Small tables with named rows and columns. After each table, cells are looked up by row and column.

Table sipote
,zan,nel
lonisab,661,514
zedu,729,188
kur,727,485
gima,703,713
nivone,344,500
tatapa,897,243
siruba,760,300
bame,873,689

zan of nivone: 344
zan of zedu: 729
nel of bame: 689
zan of gima: 703
nel of lonisab: 514
zan of kur: 727
nel of siruba: 300
zan of bame: 873
zan of lonisab: 661
zan of siruba: 760
nel of gima: 713
nel of kur: 485
nel of zedu: 188

vomu:
|  | buna | dulat | kol | mir |
|---|---|---|---|---|
| romutu | 0.6 | 56.6 | 41.8 | 56.6 |
| lusobe | 1.8 | 48.7 | 45.1 | 48.7 |
| zase | 65.3 | 77.5 | 48.7 | 77.5 |
| bemura | 15.0 | 77.6 | 41.6 | 77.6 |
| bivov | 16.9 | 8.9 | 49.4 | 8.9 |
| vur | 48.7 | 37.1 | 52.4 | 37.1 |

What is the kol of romutu in vomu?
41.8
What is the mir of bivov in vomu?
8.9
What is the buna of zase in vomu?
65.3
What is the buna of bivov in vomu?
16.9
What is the dulat of lusobe in vomu?
48.7
What is the mir of romutu in vomu?
56.6
What is the kol of zase in vomu?
48.7
What is the dulat of bivov in vomu?
8.9
What is the buna of lusobe in vomu?
1.8
What is the buna of vur in vomu?
48.7
What is the mir of vur in vomu?
37.1
What is the buna of romutu in vomu?
0.6
What is the kol of lusobe in vomu?
45.1
What is the buna of bemura in vomu?
15.0
What is the dulat of vur in vomu?
37.1
What is the mir of bemura in vomu?
77.6
What is the dulat of bemura in vomu?
77.6
What is the dulat of romutu in vomu?
56.6

kom:
	nar	ralo	gil	begufus	mor	mizoga	mizek	pib
tadid	131	158	158	161	171	127	146	68
kuz	105	75	121	92	84	144	64	81
meb	93	106	123	188	176	122	129	81
dizok	119	122	152	129	195	99	103	173
puralev	179	157	147	168	160	86	155	35
mapep	128	148	174	112	88	69	100	11
peb	231	81	169	84	166	145	116	153
bulade	121	158	109	169	92	141	207	245
virez	255	181	198	119	120	116	126	97
kotidok	128	116	47	152	44	129	112	146
sikod	187	162	136	135	197	151	131	125
luton	181	89	170	127	179	134	98	164

bulade, begufus: 169
puralev, mor: 160
luton, mizoga: 134
puralev, nar: 179
mapep, mor: 88
kotidok, mizek: 112
puralev, pib: 35
dizok, ralo: 122
virez, ralo: 181
kuz, begufus: 92
meb, ralo: 106
sikod, mor: 197
meb, mizoga: 122
bulade, gil: 109
virez, begufus: 119
kotidok, mor: 44

semo:
          vud    gub
sima    13.58  77.45
kipiv   61.12  29.90
sepasa  61.11  61.23
vagog   63.63  55.60
naf     62.93  57.50
befad   51.81  10.50
bor     48.57  72.04
laka     9.03  76.97
donad   61.75  31.39

What is the vud of naf in semo? 62.93
What is the vud of befad in semo? 51.81
What is the gub of laka in semo? 76.97
What is the vud of sepasa in semo? 61.11
What is the gub of kipiv in semo? 29.90
What is the vud of bor in semo? 48.57
What is the gub of sima in semo? 77.45
What is the vud of donad in semo? 61.75
What is the gub of naf in semo? 57.50
What is the vud of vagog in semo? 63.63
What is the vud of sima in semo? 13.58
What is the gub of sepasa in semo? 61.23
What is the gub of bor in semo? 72.04

zomakom
|  | nulesa | zuruzek | rikati | sus | memoz | rizite | soza | tefebi |
|---|---|---|---|---|---|---|---|---|
| podon | 115 | 65 | 93 | 109 | 104 | 105 | 145 | 102 |
| kenelin | 39 | 104 | 84 | 97 | 111 | 115 | 98 | 104 |
| nup | 146 | 104 | 137 | 65 | 98 | 118 | 48 | 101 |
| tov | 61 | 64 | 97 | 96 | 119 | 113 | 93 | 112 |
| nomad | 232 | 73 | 104 | 96 | 106 | 127 | 88 | 93 |
| sor | 117 | 59 | 102 | 93 | 91 | 109 | 58 | 87 |
| maf | 114 | 147 | 97 | 87 | 107 | 67 | 54 | 100 |
| pizede | 16 | 97 | 106 | 80 | 115 | 93 | 123 | 82 |
| pok | 159 | 41 | 110 | 96 | 111 | 103 | 98 | 80 |

soza of nup = 48
tefebi of pok = 80
zuruzek of pizede = 97
rizite of tov = 113
memoz of tov = 119
sus of tov = 96
Which row has the largest soza? podon

ronetu
         zevegal  ziguzuf  todo  bifumi
guz           48      115    27      53
zus           39       38    30      18
vid           62      138    14     107
zita         132      116   132     154
nopafev       59       41    87       7
lufi          86       49   132      27
dugupul      102       31   175      19
leb          137      162   137     169
makodan      126       56   200      57

zus, todo: 30
dugupul, ziguzuf: 31
guz, ziguzuf: 115
guz, bifumi: 53
zita, ziguzuf: 116
makodan, ziguzuf: 56
vid, todo: 14

Table gat
,nes,vuzega,femebi,kisu,pezokig,kupipo,ras,mukog,fanid,sovo
gikupaf,0.47,0.63,0.60,0.17,0.51,0.27,0.62,0.71,0.60,0.70
tiz,0.50,0.18,0.21,0.57,0.30,0.66,0.44,0.20,0.28,0.18
rab,0.34,0.39,0.37,0.44,0.45,0.53,0.53,0.45,0.39,0.44
muzo,0.25,0.35,0.60,0.47,0.42,0.31,0.48,0.43,0.26,0.50
tomu,0.25,0.40,0.55,0.43,0.47,0.43,0.69,0.50,0.27,0.57
mivegi,0.42,0.72,0.70,0.31,0.59,0.23,0.47,0.65,0.54,0.70
kap,0.50,0.39,0.23,0.57,0.41,0.61,0.36,0.26,0.40,0.22
didomut,0.30,0.48,0.43,0.40,0.51,0.45,0.54,0.52,0.36,0.48
ren,0.56,0.48,0.36,0.36,0.44,0.50,0.39,0.47,0.54,0.41
safi,0.79,0.32,0.24,0.51,0.31,0.69,0.33,0.32,0.53,0.19

nes of gikupaf = 0.47
fanid of muzo = 0.26
mukog of kap = 0.26
sovo of rab = 0.44
kisu of kap = 0.57
ras of rab = 0.53
kisu of safi = 0.51
pezokig of ren = 0.44
mukog of mivegi = 0.65
nes of safi = 0.79
sovo of muzo = 0.50
mukog of tiz = 0.20
Which row has the largest mukog? gikupaf

tev.tsv
	nanarav	tuziro	vekob	dif	zil	vuv
ruza	40275	56714	36306	27410	34789	50907
samak	39759	47480	29972	48076	49884	49238
zolipo	61801	21023	63104	72303	60164	55622
pemufeb	32243	64597	31795	26698	38455	52440
res	63352	52251	31436	44478	42598	73868
gev	75617	57206	60490	76336	41228	49238
lifo	52283	58703	34310	30916	39675	45180
pil	63799	59047	64130	70233	37567	55366
sebako	25463	59204	32644	6158	58050	33688
susus	48126	41674	76565	77590	60797	45584
fufivam	53985	40454	62749	55845	46627	52140
funo	52230	45891	23760	26045	42917	45003
gagotig	44094	63920	49086	43516	54692	59994

samak, nanarav: 39759
lifo, tuziro: 58703
pemufeb, tuziro: 64597
susus, nanarav: 48126
samak, zil: 49884
gagotig, dif: 43516
ruza, vuv: 50907
sebako, vekob: 32644
zolipo, dif: 72303
susus, vuv: 45584
pil, zil: 37567
zolipo, vekob: 63104
zolipo, tuziro: 21023
res, zil: 42598
susus, tuziro: 41674
ruza, vekob: 36306
susus, vekob: 76565
ruza, dif: 27410
gev, zil: 41228
samak, tuziro: 47480
Which row has the largest vekob? susus

vizofid =
|  | vem | gul | meretu | fazeg | zoga | fodenug | tid | fego | tuku | luva |
|---|---|---|---|---|---|---|---|---|---|---|
| git | 146 | 89 | 142 | 149 | 101 | 186 | 193 | 62 | 91 | 125 |
| zaru | 114 | 40 | 197 | 223 | 64 | 207 | 208 | 92 | 166 | 172 |
| gikuzub | 122 | 49 | 185 | 205 | 70 | 205 | 214 | 80 | 147 | 158 |
| denud | 117 | 177 | 111 | 99 | 163 | 74 | 60 | 199 | 164 | 133 |
| zaveg | 131 | 203 | 88 | 71 | 182 | 57 | 50 | 189 | 137 | 113 |
| lanupor | 171 | 185 | 74 | 51 | 178 | 114 | 112 | 85 | 35 | 80 |
| bavuzu | 92 | 88 | 181 | 204 | 92 | 139 | 139 | 183 | 226 | 178 |

What is the tuku of zaveg in vizofid? 137
What is the vem of bavuzu in vizofid? 92
What is the fazeg of lanupor in vizofid? 51
What is the fodenug of git in vizofid? 186
What is the fego of bavuzu in vizofid? 183
What is the tuku of gikuzub in vizofid? 147
What is the tuku of lanupor in vizofid? 35
What is the vem of gikuzub in vizofid? 122
What is the vem of zaru in vizofid? 114
What is the zoga of gikuzub in vizofid? 70
What is the luva of git in vizofid? 125
What is the luva of bavuzu in vizofid? 178
What is the tuku of denud in vizofid? 164
What is the fodenug of zaru in vizofid? 207
What is the zoga of git in vizofid? 101
What is the fego of gikuzub in vizofid? 80
What is the luva of denud in vizofid? 133

